Where one turn sends some rows of the set: a few examples, then the rows asked:
q_73: [ 15   2 -16  28   4 -12  25 -12  -7   5 -10   0  -9 -10  11 -14 -21   0
 -11   7  11  -4 -21  36  10 -11   3 -14  10  -3]
q_928: [ 15 -14  -2  10  -9   4   1 -26  -2  20  -2   6   2  32  16  -7  -5  -5
 -19  13  13 -15  12   7   6 -30  19  16   3   2]
q_691: [ 12 -21   1 -16  -1  -7 -11 -31   4   0  14 -12 -11  20   9  14 -15  -8
   3 -13  -5 -27  -6  -2 -16 -21  -7   8 -15   3]
q_434: [  4  -1  -3   4 -11   9  -1 -26  -8  18   0  24  -2  28  16  -3   6  -1
 -20   8  11 -25   9  10  12 -30  15  13  -4  -2]
q_848: [ 21  -1 -10  36   6 -24  16 -15  -1  -6  -4  -2  -1  -1   4  -2  18  -2
  12 -15  11 -11 -26  14 -12   1 -12   8 -12  -9]
q_412: [ 38 -12 -26  19  11 -37   9 -13   3  -2   3   0  -8  -2  11   9   8  14
  -3 -27  16 -22 -17  30 -14 -12  -8   6 -11  -4]
q_769: [  9 -11  -3 -15  -3   3 -15 -15   3   4  13  -6 -12   7  21  11 -23   1
 -15   6   7 -35   4   7  -4 -22  20   4   3  -3]
q_892: [ 24 -24  -6  -1   0   3  -6 -38   1  17  -4  -5   8  13  11   5   3  -1
 -12  -8   8 -27  21   0   9 -21   7  25  -2   2]
q_517: [ 23   9 -17  18  12 -12  13 -16 -17  16 -10   1  -5 -10   8  -9 -27  -3
 -19  10  11 -10 -25  30  13 -23 -17  -9  14   0]
q_120: [  4 -10   2  -4   7   5 -18 -29 -21 -19 -18  -4  -6  21  -5  -4  -7   8
  14  10   9 -26  -4  -2 -10 -22 -15   3 -17  -3]
q_506: [  6  -8 -14   0  -9  -4  -3 -29  -5   9 -26  11   4  24  -2  -9  14  14
  -7   5  10 -31  21   4   2 -22  -9   0 -13   1]
q_2: [ 30  -6 -15  31   0 -30  12 -13  13   1   3   0 -12  -3  17  -4  14   7
  -2 -22  23 -29 -18  26  -5  -7  -7   6 -14 -10]
q_275: [ 12  14 -14   6  -1   3   6   0 -21   0   3   0 -12 -10  15  -7 -19   2
 -10   9  22 -11 -31  27  13 -10 -11  -8   6   9]
q_820: [ 14 -22   1 -18   1   4 -27 -32   2  -8   7 -13 -10   5   8   8 -10  -2
  -2 -11   2 -34  -2   3  -8 -22  -3   9 -12   2]
q_599: [  2  -6 -13 -20   6  -4 -18 -34 -14  10   2   7 -17  19   7   9 -22  -6
  -1  -5 -16 -22 -15   6 -12 -29  -8  -9  -1   3]
q_753: [ 32   5 -13  31   8 -24   5 -17   3 -13  -2   4  -3  -7   1   0  12   9
  -1  -6  16 -36 -20  21  -8 -21 -18  23 -19 -15]
q_504: [ 14  -4 -24  21   4 -11  24  -7  -4  17  -6  -3 -14  -5  14 -12 -10   6
 -23   1  13 -10 -24  33   9  -4  -5 -14  15  -2]
q_346: [  6  -4   2  14  11   7   8 -36 -12  13  -7  15  -2  21   6  -1 -10   1
 -14  18   4 -34   6   5  11 -34  13  22   4 -13]
q_315: [ 39   8 -19  15   7 -32  13 -17 -10  -3   5  12   4   3   6  13  10   9
   4 -24  22 -24 -12  21  -4 -19 -19  19 -21   5]
q_914: [  6  -2  -4   2 -16 -11   5 -21  -3  12 -12  13   5  37   7  -2  16   7
  -7   5  16 -27  17   1  -5 -22  -5   2 -18  -1]
q_293: [ 26 -12 -34  18   5 -26  13 -13  -3  -6   1  -5 -12  10   7   1  13  15
   9 -25  12 -11 -27  24 -15  -1 -13   7 -14   5]
q_682: [ 18  -2 -19  15   3  -9  12   2 -18   8  -3   5 -14   5  16  -9  -5   4
 -18  -1  22   3 -31  34   1  -7  -6 -19   9   5]
q_542: [ 11 -16  -3   2   2 -10 -22 -22  -6  -9 -16   1  -6  31  -6  -2   3   6
  -4  11  -3 -21  -9   4 -30 -34 -12  -1 -14 -13]
q_241: [ -7  -8 -20  -2  -8   0   4 -23  -8   1 -21   7 -10  36  -4 -13  -8  12
 -11  23  -3 -22   2  10  -8 -29  -3  -6  -7   3]
q_687: [ 32  -2 -14  12   9   3   7  -8 -24  -4   3   2  -4  -1  10  -5 -18   0
 -22   8  20   3 -30  37  10 -27  -1  11   8  10]
q_314: [ 13   5 -17  15   2  -8  15  -3 -20  -4  -5   1 -11  -5  16 -10 -19   2
  -2   3  15   6 -28  33   3  -6   1 -18   8   7]
q_486: [ 13  -7  -9 -14   7   4 -19 -24  -9  18  10   6  -7   4  20  18 -13   1
 -17   0   1 -33   4   7   0 -25  19  11   9  -8]
q_918: [ 12  -3  10  12   1  -6  -4 -37 -14   8 -23   9   7  24   3  -6   2   0
   2   9  22 -29  16  -3   7 -27 -12   3 -14  -8]
q_222: [  8  -2  -6 -13  22   0 -18 -26 -33  -2  -3  11  -9  19   3  15 -22   3
   3   8  -1 -21 -12   2 -14 -33   0   2   4  -5]
q_704: [ 25 -10 -23  39   2 -21   8 -16   4   0  -4  -5 -10   7  11  -9  20   7
   6 -15  18 -12 -26  20  -9   0 -11  12 -10  -6]
q_734: [  9  -3   7 -14  10   6  -3 -29 -14   0  18  13 -10  15  14  17 -22   0
  -9  -1   8 -37   0   8   6 -34  16  15  -5   0]
q_518: [ 23  -7 -21  19  10 -20  17 -10  -8 -17   1  -6  -2  -1   3  10  14   8
  13 -22   9  -9 -25  17 -17   1  -9  14 -11   1]
q_76: [ 30   1 -34  18  12 -18   6 -14 -11  -7  -2  -9   1  -6   2  11  10  16
  12 -13  10 -22 -19  11 -10  -4 -17  30 -10   0]
q_178: [ 13 -11  -7 -15   7 -14 -19 -27 -12  11  -4   2 -11  26   6   6 -28  -5
  -6   5  -6 -12 -10   7 -20 -36  -5 -16   1   2]
q_289: [ 17   2 -19   7   2  -1  30 -15 -11  -3   1   2  -9  -5   4 -11 -27   7
 -24   6   9 -19 -24  41  20 -25 -10   3   0  12]
q_695: [ 25 -15 -16  16   6 -11  26 -14  -1   8   6  -2 -16  -2  13  -9 -18  -1
 -29  -8  11 -10 -29  42   9 -17  -1  -3   7   5]
q_115: [ 27   4 -14  29   3 -19   8 -27  -2  -1   4  -4  -3   3   6  -3   8  -5
  17 -17  11 -20 -30  10  -2  -9 -25  22 -19   1]
q_572: [ 22 -13 -18   8   6  -6  10  -1 -12  -9   6   1 -18   0  11  -6 -11   8
 -26  -4  15  -3 -36  44  -2 -17   0  -8   5   5]
q_276: [ 15 -12  -1  -6   3 -11 -30 -31 -12  -3 -19   6  -5  23  -4  -3   1   0
   0   1   5 -19  -4   4 -19 -34 -19 -13 -16  -4]
q_74: [ 22  -5 -13  18   3 -11  31 -14  -3  -5   2   3  -8  -8  14  -8 -25   1
 -19  -3  11  -7 -19  45  12 -21   8  -6   4   4]
q_984: [-11   7  -8   2   5   4   6 -34 -23   8 -14  17  -9  32  -1  -4 -13   2
   7  17   0 -26  -5  -1   2 -24  -7   0  -4   0]
q_35: [ 34  -7 -15  18  13 -33  24 -13  -3 -10   5   3   2  -5   5  15  10   7
   0 -28  12 -17 -15  25 -13 -11  -4  12 -13  -2]
q_522: [ 24 -22   4 -15  15  -2 -12 -39 -18  -7   2  -7  -1  16   4  15 -21  -2
   8 -12   7 -22   4   1  -4 -28  -7  14 -12   6]
q_513: [ 20 -19 -10   0   3  -7  -4 -25   3  17  -2 -10   6  13  12  15   1   6
 -12   1   5 -33  20  -4  -7 -18  12  24   4 -10]
q_119: [ 17 -13   1  -5   8  -2   2 -33  -6   0  -8  -2   5   5   5  10 -11  12
  -6  -1  15 -47  26   2  10 -24   3  18  -8  -7]
q_72: [ -4  -7 -15   3   0   6  -8 -33 -14   5 -18  17 -11  33  -4 -13   0   6
 -11  19 -11 -18 -10  12  -7 -35  -4   2  -6  -7]
q_628: [ 25  -6 -16  11   8  -7  16  -4 -18 -14   3   2  -9  -7  14  -3 -22   5
 -13  -2  16   4 -25  43   0 -18  11  -5   5   8]
q_540: [ 24  -2  -9  33   6 -31  24 -14   8  -8  -1   3   1  -8   4   2  15   4
   0 -17  14 -26 -15  23  -8  -8  -7   9 -15 -14]

q_848 goes to q_628
q_76 goes to q_289
Now these:
q_72 goes to q_820
q_293 goes to q_695
q_769 goes to q_914
q_734 goes to q_918

